T: rows in several groups, each row roughly a mix of its group's directions:
T (99 x 10):
[[-33   7 -18  32  -9   1  19 -24  -9   7]
 [  9  38   1 -17   5 -19 -32   4 -20  -5]
 [ 10  16  14   5  32  -4   0   7 -45   6]
 [-20   4 -25 -27   5  -6  23 -16 -32  -4]
 [ 18  27  37 -11  10   9  30   6   3  -4]
 [-27  16  -2  -7  31 -30  23 -12   7  -5]
 [-12   9   4 -34  10   6  23 -29  27   8]
 [ 14 -19   8  38  23  -9  -8  16  20 -16]
 [ 17   4  32  13  27   1   8  -6 -35  11]
 [-39  27   2  17  13 -15  21 -13  11   0]
 [-22   5 -20  -2 -11  18  18 -33 -27 -12]
 [  3   4  -5 -18  13 -12 -31   5 -38  23]
 [ -2  16   1  14  20 -31  -7 -16  37   9]
 [ 27 -25  -7  -3 -27 -21 -15  13 -10  25]
 [ 11  29  -5  28   9  -4  28   7 -26  16]
 [ 26 -17   9  40  -1   3 -29  10   8  -3]
 [-15  17 -16 -10  34 -24  23  -3 -24   0]
 [  9   6  23  37  -7  15 -23  22   9 -17]
 [ -9 -15 -36  20 -20 -20  12 -19  13  15]
 [ -4 -28  22  13  32  -3  16  18  -5 -23]
 [-22 -14 -18  -4 -13  27  39 -14   0  -7]
 [ -7  38  25 -15   3  -3   0 -23 -25  12]
 [-10   8 -16   8  -4  43 -23  10 -22  12]
 [ -1  -7  11  12 -26   2  -8   8  38 -33]
 [  7  -8  -7   4  17  16  -9  45 -23 -18]
 [-17  20   0   4  36  -9   1  -4  27  28]
 [ -2 -17  14 -20  30 -14 -35   5  17 -10]
 [ 20  29 -16 -21  13   2 -33  -3 -17 -14]
 [-17 -28   6  24  15  -5  22  19  29  -1]
 [-21 -17 -12   1  16  22 -12  20 -17 -35]
 [ 38  -8 -23 -14  -9 -19   7   2 -23  20]
 [-38   4 -24  24   7  -2  27   7  -6  15]
 [-14 -28 -23   5  14   4  41   2  -1  16]
 [ 30 -18   2 -10  -9  24  20  31  -3 -18]
 [ 13  12  22  20  19  20  -1 -15 -28  26]
 [-25 -31 -27  15 -11  -8 -10 -20  -5 -21]
 [ -7  40  -4   3   2  -6 -28 -21  25  10]
 [ 29  -4  -2  -8  14 -11 -35  22 -27  -2]
 [ 14 -23  39 -16   7 -22  -1  -1  -6 -24]
 [ -9  -9   9  -4 -24  -6  31 -22 -35  12]
 [-13 -11 -37   9  22  -9  24  23  10  13]
 [-30   6 -26  12  20  11  21 -25  -3  16]
 [-19  27  -8  16  34   8   7 -26   5  16]
 [ -3   9  -9   3  -6  -8   7  39 -25 -35]
 [-20  12   7  -1  25 -19  21 -19   3 -35]
 [  5 -21   3  12  34 -12  15  19  19 -28]
 [-14 -21 -22   2  -8  -2   9  37  15 -29]
 [ 12 -31   6  -6   0  20  23  -6  17 -35]
 [ 30 -16   3  15 -21  -8  12   1  28  29]
 [  7   5  14  27 -21 -11  21   5  30 -27]
 [  2   2  -1  14 -11  20 -12 -27  36  29]
 [ 13  24   8   2  22 -20 -37  21   6  -9]
 [ 35   9 -19 -15  -3   8 -14  29  -2  25]
 [ 10  11  -6  -8 -35 -31   6   6  25 -20]
 [ 14  -4  20  -5  30 -12   8  33   0  29]
 [ 14 -15  13  12 -43  16  -7  11  20 -16]
 [ 37 -30  12 -12  -6 -10  -9  -7   2 -29]
 [  5   2 -16  -6 -11 -26 -22 -42 -14 -10]
 [ -9 -18 -16  19  27 -32  30  -2   3  -3]
 [ 17  17  27  17  -1 -12 -34 -10  -3 -26]
 [  3 -29 -24   6   2   7  -7   6   4 -45]
 [ 21 -34 -11 -24 -19   7  11  -7 -19 -20]
 [  9   3 -15 -17  24  29 -18  20 -29  -2]
 [  9 -25  22  -9 -32  15  -6 -27  20   7]
 [-24  -8  -8  11  10  45  -2 -20   0  17]
 [ 11   7  16  14   7   3 -21  23  33  29]
 [ -2  -5   7   8 -28  46 -19 -13  -2   9]
 [ -6  28  22   4  16 -32 -13  16  -5 -25]
 [-20  -7  19  -5   8 -14 -44 -23  -9  -8]
 [ 47   2 -12 -17   2  11  -7  28   5  -7]
 [ 28  -8  -7 -12   3  -9 -42  17   8  21]
 [ 20   0   5 -21   6   4   9  24 -40  22]
 [  3 -21  27  11 -29  13   5 -11  28 -21]
 [ 19 -37  -4   8 -15  -4  31  20  10  14]
 [ 13 -14 -15   1  -2 -21 -14  39  29  -5]
 [-39  20 -10  21  22   6  -4  10  22   9]
 [ 37 -27   9   7 -10  -1 -22  23  -4 -15]
 [  2 -23  -2 -12 -35  18 -24   7 -22  19]
 [ 19 -15  23  -2   5 -20   2 -13  44  -4]
 [  9   8  -3   9 -20 -27 -26  -8  -9  38]
 [-13  43  11  -6 -13   8 -23  16 -20   9]
 [-11  18   0  21  37   3  17  12 -30  -9]
 [  0 -42 -10 -17   8 -21  13   4  27  10]
 [-18   0 -36   3  12  14   7   7 -37  13]
 [  8   0  19  45  -6  20  14  17   6 -16]
 [ 16  21 -33 -14  -9   3 -32   2 -14  20]
 [-31  14 -16 -20  -4 -19  27  -8 -26  -2]
 [-11 -28 -25  24  -8  -7  -5  -4  35 -11]
 [-11 -20 -30  27 -13  -6  18   2  30  10]
 [-33  40  -9   7  24  10  -9   3   1   6]
 [-52 -10  19  15  14   4  -5   1  -4   6]
 [ -7  16 -21  -9  37  -8 -19  21 -23   9]
 [  9  17   2   9  -4  20   9   4  45 -26]
 [-30  20  -2  14 -19  20  17 -28  10  14]
 [  3 -11   0   4  24 -17   4  28 -18 -39]
 [-21  23 -14  -2  -3  11  -4 -39  24  13]
 [-10 -19 -21  -1  29  -2 -25  16 -16 -26]
 [-10  -3   6 -21  15 -28  -5  18  -7 -41]
 [  1  23  -1  25 -11  10 -36   4 -14  28]]
which group is each row in? (one row of each group first):
[ 18   2  -2   1  -1  11  45   3   4 -34] : <54>
[ 14  42  -8  11   1   7 -23  -5 -11  29] : <12>
[-23  17  10 -21   8  -6  27 -24   8 -29] : <110>

[ 16 -22  -4 -11  -4  24  18  28 -26 -21] : <54>
[ -1 -15  -4 -29  -7  32  24   0  -8 -30] : <110>
[  3 -11   3  36  12 -23  -1 -31   4 -24] : <110>
[ 19 -12  15  -6 -14 -19  -3 -35  31   9] : <110>
[  5  -3  25  -7  12 -26   9  12  16 -40] : <110>
[ -1  42  19   2  15 -13  -2 -15 -26 -15] : <12>
[  9 -24 -12 -22  -1 -28  16   6 -27 -24] : <110>
[ 32 -12  42  -9 -12  -5  16  -4  14  -3] : <54>
[-20   0 -21 -17  10  32  24  11   5  25] : <110>
[  4  26  25   4  -5 -29 -22 -21  18  14] : <110>
[-31  -4   9   0 -15   5 -17 -34 -15 -24] : <54>
